Each row is where one point has got to under a steady rotation. How many ticks took it there?
The counts run from 0 to 368.
[137 105 152 145  91 104 146 122 106 134 174 108 141 137 132 111 141 161
 123 179 168 150 100 131  88 151 124 128 117 123 167 125 185 110 149 148
 179 104 116 149 161 170 160 131 152 133]
168
[141 127  86 140 151 134 134 114  83 132 156 116 107 144 107 114 142 102
  94 170 131 161 120 145  96 165 110 125 147  82 168 158 172 134 157 182
 124 146 125 141  95 151  67 138 146 149]
25
[111  67 139 135 178 141 121 101 163 148 124 133 162 125 128 120  97 118
 136 118 107  99 143 124 153  90 152 127 187 123 120  86 124 105 147 102
 125  82 125  70 111 117 129 135 148 113]
186
[ 64 146 103 139 140 169 145 113 158 129  82 145 145 121 170 133  95 123
 108 105 123 152 156 144 163  84 130 152 182 130 155 117 114 135 115  45
 104 151 143 134  97 123 120 122  70 123]
117
[107 106 131 121 148 152 115  89 143 113 130 127  53 154  90 140 171 102
 102 148 146 182 122 104 134 137 120 111 110 115 142 163 113 135 165 160
  98 158 129 123 129 111  85  98 131 153]
347
[120  74 144 139 155 129 111  73 134 114 144 159 138  76 129 134 147 101
  98 163 128 107 123 109 165 129 168 119 145 164 156 131 147 109 122  83
 111 128 152  66 158 114 152 106 124 104]
356
[102  97 149 103 145 202  92 101 176 125  98 141 129 149 157 132 113 115
 105 107  84 123 128 104 185 110 165  99 125 139 107  74  88 150 148 120
 109 108 102  94 113 102  90 122 128 146]
5
[128  77 140  87 142 146 132 108 116 138 156 185 131  81 129 118 139 112
 110 166 118  56 137 106 157 138 156  92 127 169 102 147  96 132 115 111
 129 138 131  79 152 110 156 134 127  87]
144
[121 142 147  56  92 132 141 160 129 134 121 190  80 129 159 106 152  86
 141 103 102 125 195  87 116 117 117 112 120 152 118 150  90 154 142 160
  68 151 120 110 126 102 113 110 145 139]
62
[139  91 140 114 121 129 120  77 116 142 175 118 146 135  89 116 110 131
 100 172 100 114  85 106 117 149 127 106 144 109 109 130 128 139 151 136
 190  86 143  81 124  85  94 142 127 122]
0
[133 164  99 175 153 122 120 121 121 140 169  68 147 171 106 168 137 183
 131 159 144 131  74 179 106 129 120 125 108 107 145  88 164 122 117 114
 178  80 107 144 135 136 131 151 116 108]
12
[172 108 143 123 118  85 152  93 131 164 182 113 122 157  99 103 112 121
 143 135 137 137 100 102  98  92  88 121 157 105 157 104 158 132 176 129
 174  92 156 120  86 102 107 123 148 123]
99
[150 154 102 185 164 109 155 129 167 144 138  98 160 163 172 141  81 107
 113  92 143 132 150 145 151 133 142 117 133 105 147  76 141 157 152 135
 146  86  85 119 139 136 114 133 170 149]
16
[150 122 145 123 139 142 144 120 102 141 150 158 126  66 120 134 141 119
 116 146 124  60 146  85 153 127 159 121  92 137  74 140  82 165 106 143
 130 110 105  91 160  98 121 136 119  93]
145
[ 70 139 152 138  86 182 174 152 109 160 153 149 167 124 156  71  94 134
 106 148 114 156 184 103 120 128 118 129 124 142 177 141 175 156 126 139
 118 141 119 132 133 159 145 147 142 130]
60
[128 186 125 169  61  77 110 137 128 152 139 126 169 156 145 143 124 157
 154  90 109 142 166 164 110 123 120 125 127 137 155 105 144  93 115 118
 162  65 110 127 135 118 116 179 143 103]
85
[121 150 148 163 123 166 146 112 125 116 196 108 162 163 117 154 118 138
 133 142 179 156 130 114 154 130 100 185  84 120 171  83 146 153 149 111
 114  74  63 119 150 153 157 135 137 148]
90
[187  98 117 125 123  88  72 135 127 121  94 164 156  94  96 132 146 136
 130 124  94  71 137 152 156 151 156 101 146 118 113 102 134  68 131 143
 152  90 164  99 132 151 104 143 161  72]
253
[123  85 156 126  74 100 116 110 134  85 141 164 149 163 172 124 168 123
  67 174 115 117 145 137 133 178 132  82 143 108 163 176 117 148 164 162
 139 119 147  89 146  98  87 134 149 126]
170
[198 140  91 127 182 142  91 156  93 140 128 102 118 138  84 151 144 138
 141 132 102  79 105 163 124 139 104 124 106 139  85 125 102 128  77 168
 164 127  82 134 147 133 147 158 121  98]
223
[123 113 123 146 207 146  71 134 167 104 101  89 103 159 141 189 153  93
 111 114 144 127 109 150 142 122 128 131  86 142 111 127 104 126 131 175
  92 138 104 126 134 140 123 114 139 157]
192
[ 96 145 109 100 163 131 118 126 111  96  96 126 129 136  90 166 159 145
 130 141 173 161  88 176 143 138  96 171 167 126 158 186 120 104  90  80
 105 173 115 110 125 109 145 122  69 145]
122
[ 91 163 113 187 153 124 132  93 129 127 174 112 152  92 101 193 133 118
 162 109 172 143 140 162 164  99 108 167 107  88 168 123 143 112 133  94
 101  87 134 127 126 115 139 148  91  90]
189
[131  92 130  99 102 160 113 152  86 110  92 144 126 133 118  77 130 153
  77 159  81  98 132 102 115 174 151 110 188 115 104 164 117 115 109 170
 136 194 155 109 105 126 106 127 136 150]
139
[143 109  96  91 166 139  95 157 113 133 104 120 100 127  67 135 148 135
 139 135 124  77 107 154 163 132  94 124 114 149  80 159 100  97  83 134
 153 151 118 129 154 128 147 135 118 104]
222
[ 76  98  92 132 123 196 161 147 148 145 132 159 141  84 180  95  88 120
 104 130  99 101 141  87 165  95 148 138 148 124 119 108 118 144  97  95
 134 144 124 151 118 139 142 141 133 109]
216
[103 113  87  68 151 155 108 120 114 127 103 158 117 114  68 116 134 164
 148 122 123 118 109 138 163 124 105 167 175 139  95 159 119  69  96  95
 149 153 146 158 121 141 144 124  94 126]
221
[132 114 115 180 143 141 151 134 115 154 181  77  93 101 125 150 130  97
 126 139  98 136  94 114  69 138 117 108 106  84 130 136 150 141 150 210
 156 166 174 127 107 122  76 122 132 118]
280
[114 120 141 163 149 131 168 132 111 150 139 123 153  88 138 139  67 110
 124 113  72 101 155  68  96 104 128 145 167 109 123  83 135 141 144 133
 118 147 167  80  77 115  99 137 131 116]
285
[117 140  69 125  74 128 132 144  81 129 143 130 121 142  99  94 137 130
  99 163 127 151 131 163 118 171 122 137 142 102 165 163 157 129 117 181
 163 158 120 176 140 150  75 168 154 134]
237
[135  83  83 108 199 146  96 117 141 161 108  98 100 172  67 122 153 115
 161 104 140 130 141 149  94 114 127 128 169 116 121 100 129  52 138 130
 108  97 133 131 121 149 114 112 140 164]
264
[125  66 131 152 133 122  86  93 143  87 126 138 125  81 110 188 180 139
 129 133 182 148  85 126 172 157 139 140  85 105 114 156 145  94 145 140
 134 154 177 152 148 153 149  92 131 114]
179
[ 92 112 143  93  90 184 156 116 116 122 140 167 117 155 130  96  97 130
 104 133  84 138 141  57 137 141 141 129 129 102 110 127 110 183 167 153
 135 126 104 124 100  93  84 118 118 153]
316
[ 74 128  97  81 146 112 153 121 144 146 131 165 161 134 129 106 111 108
 133 140 120  93 133 155 141 117  94 153 165 148 128 172 106 107 127  77
 132 125 122  96 139  99 163 158 110 107]
299
[141 106 153 104 178 145 125 105 132 108 135  97  87 170 116 146 163 132
 139 156 202 157  68 115 114 135  99 149 132 138 163  98 156 131 137 100
 111 117 111 114 139 135 150  70 118 200]
22
[132 131 167 146 138 128 153 137 132 149 165  89 171 148 147 110 103 151
 142 175 175 112 114 135 113  96  76 125 157 150 169 139 158 127 122  95
 137 124 126  80 107 121 174 128 100 146]
199
[120 101 114 158 132 124 161 141 139 139 174  70 117 125 147 144 104  98
 120 130 118 140  64  88  78 114 132  95 123  85 103 128 170 117 131 151
 147 147 163 150 109 130 138 101 107 157]
281
[125 139 129 137 140 112 150 115 116 100 169 162 109 103 162 141 150  79
 120 156 155 119 138 151 149 104  95 153 124 157 164 195 105 151 162 137
  78 148 118  65 122 120 135 145 109  96]
201
[110 159 162 145 114 133 135 117 151  95  98 134 169 161 168 132 122 162
 106 114 164 152 141 152 171 130 111 131 158 138 202  92 126 134 123  71
  89 123 122  80 123  96 123 116 120 158]
18
[110  74 116 178 143 170  90 124 139 127 144  91 129 130  92 147 114 136
  98 147 105 123 117 133 123 122 154  99 129  85 130 104 156 117 126 184
 171 109 131 122 125 151  74 135 136 110]
181
[135 153 120 189 162 111 103 164 130 112 110  62 117 163 164 191 136 128
 115 116 163 146 119 133  99 147 135 156 112 122 117  99 138 119 151 156
  98 135  91 153 127 144 129 136 149 165]
193
